Some points:
[ -5  21  -4 -13  23  -8 -26 -23  27 -35 -41   0  20 -32  20 -15  -6  50  -4 -15 -25  35  28  37 -35  27  29  53  -6  21  -4   8]
[ 25  -6 -11 -17  30 -10  15 -38  11 -36  15  54 -31  23  14 -14   1 -23   6  -7  53  29  -2   9  -3 -28 -29  45 -11 -19 -16  24]
[-12  -7  39 -24 -61  36   4 -36   1  24  27  46  10 -30  51   5   7  -7   6  -3 -23  28 -31  -4 -36 -28 -55  38 -13  25  -4  53]
[-23  39 -27  11 -30   3  10 -41  44   5  10  66  -3   6 -10  14 -10  17 -79  24 -36 -29  12 -24 -55   6 -28  26 101 -34 -24  46]
[ 46 -35  23  -6 -52  84  38  -9  42  -8  -7 -31  76 -14 -13 -12  10  -2   1  19 -32  35  30 -53 -24 -34 -68  -5   8  -7 -12 -67]
[ 52  -2  95 -12  20  73  41  21   3 -49  30  -8  25   1 -33  -3  31 -36 -44  20 -46  16   2  39  25 -58  50 -28 -18 -78  66 -15]
[ 27  11  -3 -30  14   1 -41 -33 -21  18   5  44   7  58  -6  -9 -15 -11  26  -3  35 -31  30   9   4 -24 -10  -2 -22 -24  -4  -3]
[  9 -60  22 -34 -43   0  27  72   2  29  32 -18  15 -14  16 -32 -41   3 -11  15   5  16 -49 -34  18  10   8   7  41  17  -7  43]
[-42 -21 -28 -62 -55 -17 -62  41 -29   4  31 -10  21 -36  30  10  20  37  11  -8  67   2  18  15  12 -10   8  33 -14 -31  -3  27]
[ -3 -22 -12   7 -43   7 -36  20 -23 -31  19  32  17  10  24  -5  27  27  -7 -14  13  13  20  42   0  66  22 -21 -15 -19 -15  11]
[  6 -29   1  30  -6  -7  25  25  28   9  11   2  17  38  25   6  27  16 -15 -32  10  29   4  23 -27  48  35 -35 -30 -12 -33  16]
[ 25 -41  -9 -11  26   8 -71  13  34  28  12 -13 -37   5 -21  12 -23 -33  32   8  12 -61 -33  21 -40   6  -4 -26  66 -22  35 -75]
[  7  36  -5  26 -63 -23 -25   0  14  22  -2 -22 -12  56 -75  -8 -16 -50  13 -25  57  63  19  -4  14 -12 -37 -31  55  17  21 -13]
[ 11  21 -22  27  20   0 -44  12 -34 -39  -9  22  19 -20   2 -16  30  37  14  -5  29  14   4  22  -4 -30  17 -40 -23 -26  13 -18]
[100  38 -57   3  30 -96  56   2  -5 -21  37 -53 -46  -2 -39  56  81   5 -15  49  -9 -31 -45 -17 -16 -15 -41  48 -16  -6  16  24]
[  8  -2 -21   4 -46   6 -47  10 -12  -3   1  -1   6  28  23   9  73   2 -29 -23  41  20   8 -10  -4   0  22 -73 -30 -13  -9 -39]
[ 17 -35  51 -11 -38  12   2 -23  28 -31  44   9  45 -23 -59  21   5  11 -10  -1  -3 -22  11  29  13 -52  54 -16   0  12  37  40]
[-33  52 -40  19  15  49  39  34   4   5   1   6 -57 -16 -29 -20  -5  33 -20 -31  23  23 -35  12 -30  12 -42 -13 -31  52  28  18]
[ -5 -38 -23 -76  45 -21  43 -28  60 -51 -68 -59  -5  41 -43  27  25   5 -37 -29  -6 -42  28 -30   3 -15 -13  25 -45  37  20  31]
[  0  17 -12  57 -13 -30 -22   1 -14  61  27 -40 -16  19  28   2 -20  43   6 -19  21  32  23 -59   2 -18  25 -25  -7   0  13 -30]
[ -35   35   29   16  -19 -104  -15   13   33  -23  -34  -39    9  -48  -15  -54   13  -84   -3   -6  -57   -4   39   64  -25  -30  -76  -61   24   29  -31   40]
[  0 -55  -6  70  39  -8 -46   9   9  -5 -38 -27 -23 -27  23  -8 -31  32 -77 -45  26 -83  -7 -22  27 -41   4 -60  -1  40 -39  19]
[-34  20 -68 -17  29  34  23  35 -14 -13 -48  15  82 -25 -24 127 -41 -27  52  70 -28 -13  -2 -45  37  -4 -39 -30  17  26 -19  13]
[  1   8 -25   0 -53  -9  18 -10 -10  19 -45  16 -19   9  16  43 -75 -28 -69 -22  -7  13  28  23 -39 -33  29  49 -31  55  47  -3]
[ -9  11   0  36  -4  12  12  29 -36 -51 -44 -14   0   9  42  10   9  22  -4 -11  15  32  36  52 -18  36  21   7   0   9   0 -43]
[ 72   5   6 -47  38  11 -49  35 -82  68  -1 -19   3 -31  10 -14  39  -2 -55 -24 -82  19 -16 -19  19  -6   1 -11   9  34  -2 -34]
[-49 -56 -25  -2   4  44  -1  83  28  35  22 -23 -32  27  41 -50 -14 -24 -15  59 -45  20 -47  23  36   0 -33   0 -40   8  43  43]
[ 24   3 -19  49  30   9 -29  10  34  37  33  -1 -30 -20  26 -11  -7  23   9  -4   4  55 -13 -15 -31 -50  43 -41  22  30 -10 -30]
[  9  30   7   9 -13   7  18  34 -17  35   3   1 -42  23 -55  -9   9 -40  -2 -28  -8 -28   3 -15 -13 -12  29  35  19  -4 -12  17]
[-50  50 -53  25 -48 -28   6 -69  31   5 -17 -37  28  34  10 -48 -14  -5 -27  35 -56   1 -64  35  41 -21  26  32  35  28 -21 -15]
[-45 -48  57  21  27  -1  38  39  -1  31  35  29  24 -11   2 -20  32  43  -7  42 -41 -40  44  -5  45 -11   4  -8  56  32  61  32]
[  1  -3 -17  -8  22 -11 -36   9  41 -39  41   4   9  -3  46  19  41 -25 -35 -26 -11   9  11  -1  -9   0  -7  43  13  -5 -41 -70]
[-11 -32  46 -22 -25  31  27  49  23  30  28   7   3  -1 -80   2   7  41   8 -44  -4 -46 -48  25   9   5 -41  34  22  28 -26 -80]
[-38  47  28  15  10   5 -55 -19  23  39 -48 -49 -30 -52  20 -28 -28 -57 -10 -21 -30 -50  48 -28  26  50  -1  74 -44 -79  38  -1]
[-17   1 -10  42 -17  16  40 -52 -36  19  -1 -44  10 -20 -43 -23   6  -5  -5 -22  21  -9  28  -5 -25 -17  56  17  25  23   2  22]
[  3 -20 -10  21  14   8 -12  -7 -30 -11 -51  21  27 -15  12 -12  46  -4 -21   9  50  23  15  63  -7  86  13  19  12  -9 -20 -11]
[ 17 -16  52 -19   6  43 -58 -29 -59 -78  50 -45 -28  27 -27  -7  15  36  -1  16 -37  28 -53  -9  22  11 -44  41  13  49 -30  42]
[ 41  -6 -25 -33  35 -29 -10 -26  10  36 -14  40  14  65  -9 -21 -28   6  46  -5  20 -25  41  -9   1 -11  22 -23  14  15  27   7]
[  4 -27  -2 -14 -14  41 -26   6  36  12  -2  63 -29 -77 -47 -16   2  34  -1  33 -41   7  11   5  17 -28 -59  17   8  13  49 -40]
[ 14 -50   5   4  -2 -22  26  16 -15 -46 -17  50 -28   1  18  -2   2  16 -17 -19 -38  36   2  -3 -18  32  21  13   3 -39  -4 -10]
[  8   2   0  47 -17 -18 -13   7 -32   5  -9 -25  49 -16   5   3   5  27   9  -5   0  33  35  55  18   9   9  39  -9 -28 -23   9]
[ 49  41  -1  19  -6   9  -8 -13   0  16  24  31 -19 -10 -29 -12 -61   0  23  13 -11 -31  21  -1 -35  12  25 -45  10  12  24  24]
[ 26 -58 -15 -49  -7  14  40 -24  29  37  13 -63  17 -44 -69 -45  -4  17  16  -7   9  63   9  21  38  -5  24  26 -37 -69 -11  24]
[ 19 -18   5  43  -9 -18  21  10 -21 -11 -33  34  14   4   3   8  14  31  12 -19 -35  38  32  32  17  64  14  12 -14 -34  -3 -36]
[-73  20   7  92  12 -18 -41  13 -22  57 -56  59  18  56 -28  -7  42  13 -25  26  16   8 -66 -30  11 -18  31  28  -5  -2   9 -15]
[-30  24 -26  59   6  -4  14  -8 -66 -44 -18 -51 -12 -30 -36  15 -51  35 -12 -38   1 -34 -34 -21   0 -12 -24 -23   0 -89  -1  41]
[  0  19   2 -14  41   4  30  -5  -5  24   0  25 -14  63  42 -27 -41 -11  53 -20  17   9  53 -14 -12 -15 -29 -33  -6 -11 -44   4]
[ 10  20  59 -33  -4 -11 -24  61 -11  34  28 -42   5 -30  -9  18  -1  15   7  11  19  -7 -40  -4  -8 -20  16  50 -47  27 -22 -34]
[-56 -55  -3   6  42 -13 -31 -68 -81 -13  10 -32 -14 -27 -30  -9 -46 -77 -21  36 -27  22  -5 -73 -57  19  24 -15 -59  41  14   7]
[-46  31 -18 -34  39  16 -64 -22  68   1 -24 -50 -25  36 -41  25  17  21  43   9 -79   0  12  -1 -45  43  48 -24  23 -64 -57  42]
[ 29  62   2 -57  29 -22 -18  -3 -25  -4 -26  44 -18  44  -3 -40 -30   6  56 -15  22 -21  15 -18  -4   7   9 -42  32  12   3  18]
[-12  20  36  -3  45  16  28 -14  27  26  38 -26  31   2  29  68  13 -52  22 -26  35  21 -19   5 -27  60 -25 -10  63  10 109  31]
[-13  -3  38 -35 -75 -22  28  -9   3  36 -57  14 -35 -24  36  11  22 -57  32 -35  23  19 -34 -33   4   0  20 -27  51   4  21  28]
[ -6  19  47   3 -72 -45  31 -44  30  -2   4 -32 -94  -7  14  88   8  34  -9 125   2 -40  37  -9  59  46 -43 -55 -50  23 -35   2]
[ 39 -43 -15 -22  32   1  -6 -39 -51  30 -55  35  -3  43   9  -3  31 -21  40  -1  30 -23  19  31 -16 -31 -60   0 -29 -14 -18  17]
[-66  48  27 -39  41  38  22   9  18  14 -34  17 -67 -32 -34  47 -43 -13 -51  82  15  45   3  28  99 -27  23 -51  21  22 -71  13]
[  0  -4 -23   3  32 -19 -34   3  10 -15  20  22   2  -9  29 -13  63  35  -2   2  32  23   8 -24 -27  -9  13 -35 -25 -21   7  -8]
[ -7   2  65 -38 -10  47  37  19  -4  10   9 -11  78 -17  13 -40  44  46 -18  29  21 -34  -5 -54  15  35 -14 -40   4  50  49   4]
[ 59 -19  -2  43   3  23  25  16  50 -67 -70  11 -31 -33  26  25  24 -51  88  32   7 -37 -34 -70  15 -15  73  60   6  44 -46  35]
[-50  -6 -60 -50 -54 -12  37  41 -38 -62  31  20  -3 -14  39 -14  -2 -11 -29   4  -8  11  33 -20 -23  -5  23  11  -9 -53  -6 -42]
[  2 -32 -10  33  28 -18  20  -7 -28 -18  31   3  32  -5  19   2   6  21 -11  -2  20  17  38  41  -2  39  32  12  -7  18 -21 -26]
[ 39  35 -72  -6  27   4  20 -23  44  18  69  51  17 -56  13  82  21 -54  18 -81 -32  -4 -46 -24 124  25 -12   8 -48  22  -7  37]
[ 29 -31 -26  -5 -29 -31  -5  22 -22 -16  30  23  53  -9  24  -8  -5  30 -11   7  13   7  19  60   9  91  26   9  -3  -7 -15 -23]
[ 11  16  -4  59 -77   2 -16 -19  -3 -38 -25   0  20  32 -34 -12 -53 -13  14  -1 -38 -58 -51  25 -27   6  24 -37 -62   7 -17   2]
[ 45  45 -19   9   0  24  22   1  25  38  12 -40  20  11  24 -32 -31 -20  -8  33  50 -57 -59  17 -47   6 -33 -24  20 -22  20   8]
[-95   3  12 -24  36 -18  55 -21 -22  13  48  27 -20   3  50   5  15  -6  55 -35  -5 -52  10   9 -31 -38   5  27 -29  10 -32  -3]
[  7  16  37  17  33  11 -73  64  15 -39  30 -31  15  25  -1 -13 -21  -3 -18  12   1  29  29 -46  19 -29 -50  68 -15  29 -10  47]
[ -4   4 -16 -18  38  -5  37 -44 -13 -44  30  29 -40  18 -26 -37  -5 -27  38  -4  26 -27   9  -5  10  19  -4  42 -18  18  -5 -71]
[-36 -10  -1 -12 -25  19  30 -35  13   3  -2 -56 -17  31  85  25 -21  24  58 -23  -9  -1 -37  23  34 -41 -23 -12  84  -9  91 -27]
[ 29   2   9 -15  36  -8  19 -17 -37  25   7  28 -11  54  32 -18 -29 -23  38   0  20 -37  37 -10   5 -17 -23 -13  15 -35 -27 -29]
[-18  16  36 -11  34 -68  20 -24  24 -15 -51  13  29 -24 -23  -5 -68   8 -18 -16  28  34 -85 -26 -23 -10  -8  -9 -21 -64  -4 -57]
There is one direction along which these points spread out most. Where along it does each point below lie, from 0 to 99? The average is 50, and the first point in the table lies past the average. One standard deviation of the points above along it is 16.
[  3 -20 -10  21  14   8 -12  -7 -30 -11 -51  21  27 -15  12 -12  46  -4 -21   9  50  23  15  63  -7  86  13  19  12  -9 -20 -11] 83
[ 52  -2  95 -12  20  73  41  21   3 -49  30  -8  25   1 -33  -3  31 -36 -44  20 -46  16   2  39  25 -58  50 -28 -18 -78  66 -15] 45
[-36 -10  -1 -12 -25  19  30 -35  13   3  -2 -56 -17  31  85  25 -21  24  58 -23  -9  -1 -37  23  34 -41 -23 -12  84  -9  91 -27] 33
[ -5 -38 -23 -76  45 -21  43 -28  60 -51 -68 -59  -5  41 -43  27  25   5 -37 -29  -6 -42  28 -30   3 -15 -13  25 -45  37  20  31] 32
[-46  31 -18 -34  39  16 -64 -22  68   1 -24 -50 -25  36 -41  25  17  21  43   9 -79   0  12  -1 -45  43  48 -24  23 -64 -57  42] 46
[-66  48  27 -39  41  38  22   9  18  14 -34  17 -67 -32 -34  47 -43 -13 -51  82  15  45   3  28  99 -27  23 -51  21  22 -71  13] 20
[  8  -2 -21   4 -46   6 -47  10 -12  -3   1  -1   6  28  23   9  73   2 -29 -23  41  20   8 -10  -4   0  22 -73 -30 -13  -9 -39] 75
[-73  20   7  92  12 -18 -41  13 -22  57 -56  59  18  56 -28  -7  42  13 -25  26  16   8 -66 -30  11 -18  31  28  -5  -2   9 -15] 56
[-50  -6 -60 -50 -54 -12  37  41 -38 -62  31  20  -3 -14  39 -14  -2 -11 -29   4  -8  11  33 -20 -23  -5  23  11  -9 -53  -6 -42] 70
[ -7   2  65 -38 -10  47  37  19  -4  10   9 -11  78 -17  13 -40  44  46 -18  29  21 -34  -5 -54  15  35 -14 -40   4  50  49   4] 39
[ 72   5   6 -47  38  11 -49  35 -82  68  -1 -19   3 -31  10 -14  39  -2 -55 -24 -82  19 -16 -19  19  -6   1 -11   9  34  -2 -34] 51
[-18  16  36 -11  34 -68  20 -24  24 -15 -51  13  29 -24 -23  -5 -68   8 -18 -16  28  34 -85 -26 -23 -10  -8  -9 -21 -64  -4 -57] 51
[-12  -7  39 -24 -61  36   4 -36   1  24  27  46  10 -30  51   5   7  -7   6  -3 -23  28 -31  -4 -36 -28 -55  38 -13  25  -4  53] 37
[ 41  -6 -25 -33  35 -29 -10 -26  10  36 -14  40  14  65  -9 -21 -28   6  46  -5  20 -25  41  -9   1 -11  22 -23  14  15  27   7] 53
[-30  24 -26  59   6  -4  14  -8 -66 -44 -18 -51 -12 -30 -36  15 -51  35 -12 -38   1 -34 -34 -21   0 -12 -24 -23   0 -89  -1  41] 48
